Rows are one point carried round by a steady rotation, each followed by how many ticks it has turned.
The counts run from 0 to 629.
[123  39 133 151 165 158 153 120 149 209 109 104 100 162 162 121  98 141
 113 143 168 130 119 128 112 118 112 116 146 131  93 151 157 138 127 114
 168 131 122  79 115 122 137 121 151 141 116 146 142 132 116] | 1
[127  88 124 149 153 163 119 131 133 187 119  97  82 132 134 155  83 110
  89 128 127 117  91 135 173 137 118 101 101 123 119 134 129 137 188 150
 171 127 122 107 122 103 140  94 158 165  96 169  95 108 129] | 583
[119 130  84 158 175 125 143 109 188 161 162 141 122 130 161  80 109 134
 104 140 130  90  95 112 117 110 122 150 105 155  91 123 109 151  97 139
 134 113 100 133 151 113 133 121 164 179 137 147 158 104 179] | 105
[117 156 114 143 177 104 136 131 147 138 136 119  84 172 136 126  85  84
  96 138 130  78  89 114 148 127  94 137  86 104 102 116 115 164 114 136
 137 114 144 100 126 154 108 120 163 186 115 161 141 117 160] | 559
[116 116 116 137 168 130 123 150 156 183 134  97  63 135 131 158  80 111
  92 104 106 112  88 142 173 135 129 135  81 121 110 134 130 144 139 164
 155  98 107 117 120 123 124 101 172 166 102 149 115 111 151] | 578
[138  97 113 140 134 136 125 156  95 163  95 120  84 116 103 134 159 161
 144 129 116  75 107  73 152 147 141  99  89 116  87 142 140 142 165 142
 153 153 138 100 145 121 148 101 124 187 102 138 151 161 149] | 504
[113  95 110 156 173  99 115 140 160 140 119 115 124 154 119  87  94 139
 154 119 149  98  92  66 120  96 125 131  82 140  91 163 132 144 123 118
 159 173 149 148 154 137 160 111 138 131 126 149 157 116 177] | 238
[148  96 129 165 129 152 168 147 131 172 110 129 138 114 139  97 134 157
 131 133 192  97 114  63 135 136 112 122 119 101 110 171 120 123 121  91
 124 146 128  77 110 173 135 141 133 156 110 111 146 175 165] | 197
[125 129 107 159 161 137 149  98 134 143 144 137 122 160 159 100 104  97
  83 166 146  74  93 110 133 127  82 109 123 132 109 101 116 157 149 131
 148 135 142 100 140 117 124 120 150 198 123 187 147 103 149] | 113
[128 107 118 150 153 159 164 145 153 191 128 133 113  82 161 121 121 150
  92 112 147  97  95 118 145 136 144 133 113 126 126 165 125 114  94 124
 122  88  74 108  89 162 140 132 164 152 114  91 119 156 175] | 26
[115 147 114 151 173 107 138 135 127 138 131 119  88 175 136 136  82  84
  93 136 133  76  87 113 160 129  88 123  90  97 108 115 118 164 140 141
 142 127 154  95 123 151 107 123 162 187 113 172 141 116 151] | 561
[127 109 113 127 153 113 125 168 111 158  88 121  70 119 101 135 150 158
 146 123  98  66  96  84 136 134 157 111  76 119  87 149 142 146 121 144
 141 131 127 115 132 146 146  99 138 178 107 113 147 167 166] | 500
[122  90 131 133 158 114 133 167 134 157  87 114 103 132 111 109 113 153
 152 114 140  81  97  70 117 113 146 119  87 129 103 182 154 127  96 104
 148 144 130 125 118 172 166 104 135 130 110 100 141 163 178] | 494
[118 152 114 148 175 104 139 136 140 138 134 119  85 174 135 129  82  84
  97 138 129  77  86 116 155 127  93 128  86  99 107 113 114 163 127 140
 138 120 149  98 125 152 108 120 163 190 114 164 138 117 156] | 560
[137 167 104 126 148 129 114 139 148 122 116 127  98 119 101 101 115 121
 118 152 110  61  82  74 139 120 133 111  67 136 106 128  96 158 132 125
 137 131 132 145 143 136 151  85 143 179 103 140 110 129 193] | 226
[126  99 121 157 151 160 167 145 156 195 126 132 120  88 162 118 119 152
  97 108 157 103  98 115 143 135 140 135 117 125 129 172 124 111  96 118
 123  94  75 106  89 164 136 134 165 144 116  91 122 154 172] | 25
[120  68 118 144 169 158 126 129 183 190 112 102  92 130 145 123  67 132
 108 139 146 138  96 136 124  99 143 118 108 141 109 170 117 144 125 113
 159 115 108 126 110 125 145 103 169 107 109 124  79 121 143] | 592
[143  85 116 147 128 144 125 150 104 172  97 112  99 115 105 124 152 168
 150 129 135  88 110  70 150 144 134 101  98 120  87 145 140 137 173 134
 158 168 144  98 150 117 152 103 119 180 101 147 153 157 147] | 506
[144 142 124 145 128 148 130 143 173 155 135 109 138 104 116  73 107 147
 127 120 160  90  91  54 140 126 121 141  87 151 119 156 118 115 124 107
 145 147 106 139 144 143 170  86 134 153  97 128 130 129 205] | 219
[115  82 103 187 173 143 153 116 179 189 159 130 139 121 177 104  82 128
  98 113 176 133  94 124 145 113 113 147 118 123 115 159 106 136 129 127
 138 125 106 116 115 128 121 152 172 136 137 145 131 106 153] | 277
[142  98  83 182 144 146 131 122 133 152 132 148 140 102 135  93 145 154
 132 147 157  99 102  71 150 123 122 102  97 110  92 144  75 161 181 119
 132 170 145 115 150 103 132 140 139 171 129 161 126 135 158] | 526
[125  87 132 147 149 116 132 163 127 155  98 112 118 134 107 101 122 158
 155 106 151  82  99  53 126 121 132 122  91 133 103 173 159 119 120 111
 158 168 137 125 134 159 171 103 123 142 108 119 163 151 177] | 61
[127 116 120 168 152 140 150 104 155 151 152 126 147 158 153  75  96 116
 102 151 172  88 101  85 126 120  75 128 127 143 110 121 129 136 138 115
 159 158 138 110 149 123 142 117 138 179 119 181 169  99 165] | 548
[146  87 138 149 131 172 170 127 103 181  96 130 112 129 149 120 141 142
 102 162 167  83 116  96 129 148 107  91 144 114 109 142 142 129 138 101
 144 127 125  58 106 148 134 126 131 180 108 132 137 170 133] | 624
[131 138 132 113 152 149 145 139 138 149  93 125  88 117 126 119 112 125
  94 154 116  55  83 103 121 128 140 100 101 143 129 148 134 130  98 109
 137  92 101 125  99 167 164  82 149 161  98 105  92 154 181] | 479
[132  82 109 158 161 127 128 130 192 193 143  94 100 160 142  99  95 143
 144 132 164 144 121 105 128 109 113 158 108 126  65 143 115 160 123 128
 154 146 131  96 156 105 120 119 151 152 113 154 161 114 146] | 258
[132 111  69 174 163 132 124 121 132 150 139 150 117 101 136 111 142 140
 123 141 125  91  93  94 155 123 128 109  85 112  86 131  72 173 172 146
 126 145 140 126 151  97 118 143 156 187 131 165 127 125 156] | 92
[132 169 104 156 153 102 135 152 133 134 136 131 102 132 122 118 127 119
 121 120 132  70  91  78 164 140 110 140  69  93  98 126 100 155 124 140
 117 132 140 103 138 155 112 130 154 199 114 140 156 140 182] | 383
[122 143  89 150 175 127 144 105 166 150 155 140 108 138 157  97 115 115
  90 156 113  72  91 120 123 119 113 132 110 146  91 103 107 162 111 145
 133 106 110 124 148 114 126 117 162 200 131 163 151 105 171] | 108
[131 126 117 143 146 161 159 142 137 178 124 140 104  80 152 126 132 143
  80 123 122  72  88 121 150 146 145 117 108 128 134 147 121 122 108 137
 120  79  73 109  95 154 142 119 162 175 112 102 112 154 176] | 29
[125  38 126 152 153 166 161 123 123 193  95 132 121 124 156 105 131 164
 119 146 155  93 111 104 102 120 136  95 149 148 104 166 164 122 123 104
 163 136 111 100 111 133 164 120 134 145 124 125 146 151 142] | 177
